Each row is where one point has got to under a steady rotation. How many ticks took it there?
The counts run from 0 to 419.
[  0 -28 -19 -20 -40  14   4   8 -22   3  71 -41   4  41  13 -10 -30   7
 -51 -41   8  46 -30  25   5  -7  43 -29 -68  11 -14 -16  -4 -12 -17 -11
  10  -4   5  39 -20  50  23  33  46  24  -7 -35 -54   1  31  17  25  46
  -3  14 -50   3  31]
407
[  6 -20   2 -44 -21 -31  17 -19 -24  22  17 -50  17  -2 -25 -34 -15  -9
 -10 -10  33  37  11  -6  59  -5  49  11 -48  72   1  16   5 -78  -4  19
  11  13  31  50  -7  43 -11   8  65  28  25 -27  35   0  15  48  46 -19
  16   1 -54  17  26]
113
[-32 -17   9   7   2  11 -18  23 -35  22  76 -22  13  28  23 -34 -19   8
 -22 -38  29  46 -21  51  30  11  10 -14 -53  26 -21 -34  -4 -23 -45 -13
 -36  -6  11  11  22  17  47  47  89  -3  -5 -28 -40  20  27   0  16  19
  11  17 -47 -26  21]
332
[ 14   0 -28 -27 -38   4  12 -33 -36  15  47 -37   4  -5 -17   1 -22  11
 -36  -8  20  14   9 -17  15 -23  35  30 -64  61 -14  15   6 -49 -30 -16
  32   6  17  54 -11  47 -11   1  43  63  10 -58   7   8   0  42  55  29
  27   6 -29  -8  17]
209
[-35 -48  -7   3   4 -12   4  -3 -56  50  40  -1  24  -9  10 -28 -58   9
  25 -11  13  14   9   1  24  -3  58 -11 -82  33  11 -17 -16 -25 -63 -30
  -3  26  50  26  -2   0   8  43  79  -2  18 -26   1   0   7  15  60 -24
   2 -24  -6  26  11]
239
[-20   2  -4  -6   4 -12 -12 -35 -52  35  43 -16  -4   1   9 -34 -39 -13
 -33 -18  30  20   8   6  66  16  14   7 -50  77  33  22 -33 -88 -45   4
 -21  26  23 -12  13  41  51   4  51   1  19 -24  21  12  18   2  43  15
  18 -24  -9  10  12]
180
[ 19 -63   3 -46 -10 -27  10 -22 -30  33  60 -33   7  -8  10 -44 -31 -18
  14 -25  14  20 -21   2  44   6  51 -36 -59  64   2   6 -21 -33 -43 -24
  36 -27  32  47  -6  14  56  37  59  -9  28 -11  18  -4  22  -3  48 -10
   6 -12  -8   4  24]
314
[-37 -46 -13  16 -14  15   9  17 -50   0  36 -32  20  13  16 -24 -40   3
 -56 -23  26  72   0  19  14  -3   9  -2 -38  31   5 -32   6 -50 -17  -9
 -47  22   9  26  13  30 -45  27  86   7   2 -33 -36   4   4   2  13  -6
 -16  39 -37 -22  13]
92
[-23 -11  -1 -31 -33 -10   6 -22 -42  14  47 -15 -11  30  -9 -32 -10  -1
 -49 -30  -7  38 -18   3  21  -7   3  15 -60  24   4 -15  14 -51 -42 -19
  -5  28  13  18 -12  56  47  21  46  51  -3 -42  -5 -10 -15  11  38  66
  10  17 -38 -28  12]
271
[  2 -22   6   0 -33 -25  35 -12 -66  16  36 -28   1 -29 -21  -9 -58   7
   3 -18  17  40  11 -23  10 -12  65  -8 -61  10   2   3 -17 -47 -33   1
  13  45  29  22  -5  15 -34  42  73  28   6 -54  -3  23  21  33  70 -16
   9 -14  10  10   2]
301
[  5   2   1 -16  37 -14  -5 -32 -26  71  55 -30  12  -2 -19 -15 -46  23
  34   2  49  11  21  -1  42  -2  37 -13 -52  54  -2   0 -30 -55 -60  -1
   7   4  43  14   9  25  -2  28  73   7  26  -6  16  -8  18  16  69 -13
  24 -20 -46  21  24]
44
[-38 -25  -5  -7 -64 -20   3   4 -31   3  53 -12  15  -8   7 -35 -28  -1
 -16 -23   7  12 -20   4  27   5  50 -11 -92  45  -1   6   3 -24 -14 -27
  30  -4  27  47 -21  11  42  23  51  34  20 -55   3  14  11  37  48  18
  -3 -10  -5   2  10]
67
[  8 -30 -24 -22   3   9  14 -10 -59  35  75 -54  11  11   3  18 -37  10
 -40 -33  -3  57  10 -12   7 -13  43  -5 -44  24 -13 -22  -1 -58 -14 -19
   5 -16   7 -15  18  36   2  31  66  43 -46 -10 -29  19  45  -3  30  33
  27  20 -38  13  31]
156
[-21 -33 -24 -27 -33   1   6 -20 -67  37  71 -26  15  -6  -9   0 -25   3
 -35 -32 -13  19   2 -15   3 -16  32  -6 -79  26   7   3   4 -31 -56 -46
  30 -11   9  13 -12  30  30  42  51  47   1 -42   1  18  14  31  57  51
  20 -13  -2  11  -6]
409
[-12 -25   1 -22 -28  11  19 -26 -65  20  41 -51  16 -39 -19 -31 -38 -12
 -27  -4  19  43   8 -25  41   2  34  -2 -52  62   8  -7 -13 -71  -6  17
   2   3  27  24  12  20 -28  49  64  46  15 -26  24  18  -3  21  30 -29
  18   7 -26  12 -25]
359
[ 17 -24 -29  -4 -10   3  -9 -18 -38  32  42 -37   7  23  -2 -19 -67 -23
   3 -13  39  19 -13  20  31  -3  41 -50 -65  34  -9  -4 -49 -29 -22 -19
 -29  19  26  39 -18  50 -14  63  63  -6 -22 -29 -22 -25  15   3  36 -28
   2 -31 -16  -7  36]
103
[  0 -32 -12  14 -23  35 -13 -14 -34  22  46 -41   4   5   9  -8 -37  11
 -70 -27  46  70 -15   5  21  -9  29 -18 -32  43   3 -10 -29 -45 -47  28
   9 -12   2   6  30  30 -14  27  82  10  35 -12 -27   9  46  -4   0   6
 -37  29 -49  12  10]
224
[ -2 -37  -3 -25  10  15   0 -23 -55  48  35 -39   6   4 -10 -22 -46 -11
  21  -5  25   3   0  -6  29  -3  44 -20 -69  32   3 -21 -26 -43 -36 -24
 -21  31  38  54 -32  36 -17  88  50   9  -9 -34  -5 -11   0  15  51 -24
  26 -27 -10  -5  16]
102
[ -9 -27  -6 -22 -30   5  -6 -36 -33  32  47 -25  -8  13   2 -29 -23 -18
 -16 -36  21   8  -8   2  46   6  36   8 -63  57  28  35 -17 -61 -38  17
  20  13  12  12   9  38  66 -18  66  24  49 -36  26   0  43  10  50  22
  28 -13 -20  36  11]
317
[-12 -50 -23 -16 -11  39  32   1 -57  17  63 -48  29  -5   2 -16 -28  -8
  -7 -46   7  52 -20   3  19   7  57 -29 -74   1   3 -23 -25 -47 -21 -15
   0  -6  13  25   9  18  -6  74  66  15 -11  -6 -33  21  29  -7  28  -9
  20  -5 -36  16 -11]
160
[ -2 -32 -10 -27   4  60  -5 -15 -46  19  62 -45   4  23  19 -10 -38 -40
  19 -16  16   5 -23  -2  40  15  28   2 -69  76  -8   4  -2 -33  -2 -39
 -13   3  30  40  -1  39  38  25  71  35 -16 -39  10  -1  17  -5  25 -16
  42   9  -8  -4  31]
6
[-15 -19  -9   0 -17  28  -8 -17 -18  22  59 -27  10  24   0 -45 -12   7
 -28 -21  25  28 -22  32  47  18   2 -42 -63  50 -15 -23 -14 -31 -43 -21
  -9  -7  13  59 -36  45  30  56  57   9  12 -34 -23 -11 -25  19  18  31
 -11  -5 -35 -42  32]
274
[ 43   6   9 -19  21 -30 -19  -9 -45  43  59  -6 -29  33   1  -6 -46   0
   6 -19  46  37   9 -10  26 -26  22  15 -29  75 -16   4   4 -33 -48 -14
   0  16  36  27  13  52  45 -38  72  10  -2 -23   5   4  25  -6  53   3
  12  14 -33  -6  60]
385
[ -4  28  20   8 -14 -14 -35  -5 -64  38  39  -1 -23  16 -10 -27 -13  13
  -1   2  63  35   7  -3  71  -8  16  -1 -40  62 -24  22 -38 -59 -49  16
  -1  15  28   2  29  41  10   7  61  -2  26 -33  13  33  26  18  27 -13
  17  -2 -47 -14   4]
186
[ -9 -19 -30 -25 -19  21   9 -34   4  29  52 -55  31  -6 -28 -17 -12  15
 -34 -10  39  18 -14  22  34   4  29 -14 -54  52 -14   7 -10 -52 -16   2
  31 -53   5  44 -19  34   6  40  51  42  42 -14 -10 -17  10  49  29  31
  -3 -10 -52  13  26]
216
[ 21 -33 -20 -32  -2   7  12 -50 -36  31  62 -47  -4  -7 -17   5 -31  10
 -38 -17   2  26   4 -28   4  -4  20  -7 -40  68  -4   3  10 -60 -35 -23
  38 -23  19  20   5  55  29   8  54  66  -6 -20   4   0   9  10  46  50
  25   8 -29  18  17]
214
[  0 -43  12 -16 -22  42  17 -14 -61 -15  65 -32  -4  15   2  -7 -53 -19
  -6 -31   2  22 -26   8   2 -15  23  -8 -54  53 -11 -12  13 -30 -18 -33
 -30  34  24  33  -2  26  28  18  90  54 -17 -47 -14  -7  17   7  51   6
  19   4   7 -19  25]
201
[-24  13  18 -16   3  -3  12 -28 -23  20  68 -37   9  -3 -19   4 -38   4
  18  -8  31  15  -8  -1  28   5  24  18 -46  69 -14  18   4 -54 -28 -18
  -5  14  22   7  22  20  37  -7  82  64  -5 -43  14  30  21  24  69  -4
  55   1 -39  27  14]
392
[  4 -68  23 -33   2   3   8 -15 -63  36  31 -35  -6   0  -4 -49 -46 -13
   5 -52  -5  50 -24   9  21  -1  15 -33 -32  33   9 -21 -18 -49 -52  14
 -23  41  18  34 -10  28  27  50  92  11  11 -27   0 -23  -4 -33  46  -1
 -14   4 -27 -13   9]
372
[ 37 -17  -7 -40 -21  28  14 -22 -63  12  56 -52  -8  18 -18   3  -8  -7
 -21 -25   4  64   3  -7  28 -15   8  -5 -29  26 -23 -23 -15 -71 -25 -11
  11 -18  -6   4   8  61   4  45  55  68 -15 -28 -10  14  30 -12  27  31
  38  43 -66   2   6]
19
[-46 -21 -21  -7 -66 -11   5 -18 -46  16  41 -21  13  -6  -6  -4 -42 -10
 -37 -13  -4  39  -9 -15  28  -9  45   2 -72  16  31 -18 -17 -60 -32  20
   3  21  21 -19  -8  20  -6  33  73  49  -2 -51 -13   5  24  24  45  26
  12  -5 -31  36 -22]
163
[-11 -38 -25 -25 -29  -2   6 -11 -43  51  63 -23  21 -11  -4 -23 -41  17
   0 -10   8  19  -8  -5  23 -19  40 -23 -84  25 -12 -20   3 -24 -52 -46
  39 -36  29  25 -34  27  25  71  44  47   5 -30 -12   7   4  26  49  32
  11   4 -22  -9   3]
410
[-18  -5   7  -7 -34  -9  -6 -28 -31  21  33 -14 -14  29 -11 -21 -49  15
 -15 -26  19  26 -30  15  32  -9   0 -15 -49  31  12  -5 -40 -50 -61  28
 -10  52  19   2  -4  52  29  21  75  22  34 -46  -5 -33  11   5  56  22
 -12 -24 -32   3  20]
374
[ -4 -20   9  -9 -24   5  -9  -1 -35  38  45 -20   7 -10  11 -37 -13   1
  -2 -15  36  10 -20   1  72  13  57 -15 -49  75  -8  27 -26 -28 -37  15
  44 -33  20  38  10   8  39  33  72  -7  46 -18  19  28  42  20  21  -9
   8  -2 -29   9  10]
319
[  0  -5   8 -16 -13   5  -4 -21 -50  32  55 -18 -10 -15  -6 -31  -1  -7
   3 -21  48  11  -5 -14  62   3  39  -6 -53  53  14  37 -33 -49 -54  10
  43  -4  24  21  19  20  53   8  43   4  40 -35  26  29  34  11  47   4
  20  -1 -14  31   1]
318
[ 32  -4  -8 -20  -8  54 -27 -12 -52  15  66 -30  -9  36  19   6 -38 -32
   7  -3  26  21 -16   1  56   7  19 -11 -57  77 -25  -8 -19 -28  -9 -33
   2 -16  22  23  -1  56  24  16  66  17 -31 -33 -15   5  29  -4  10  -2
  41 -14 -32   4  43]
7
[ -6  10  42 -10 -46 -35   2   5 -43  12  49 -23  -1 -24 -22 -30 -31  22
  12 -22  28  59 -21  23  57   3  15 -31 -47  49 -16  -3 -39 -48 -57  22
  20 -11  16   2   3   7  42  40  75  32  39 -31  17   9  23  23  37   6
   3 -17 -40 -10  -8]
124
[-28  -3  20   2 -32  -9 -10 -32 -36  28  34  -9  -2  -5 -18 -42 -26   9
  -9 -38  30  26 -11  19  45   3  18  -5 -63  31  28   2 -38 -50 -63  12
 -12  50  15  25 -15  36  18  16  62  10  36 -42   8 -10   5  23  69  15
  -7 -25  -2  -1  -1]
375
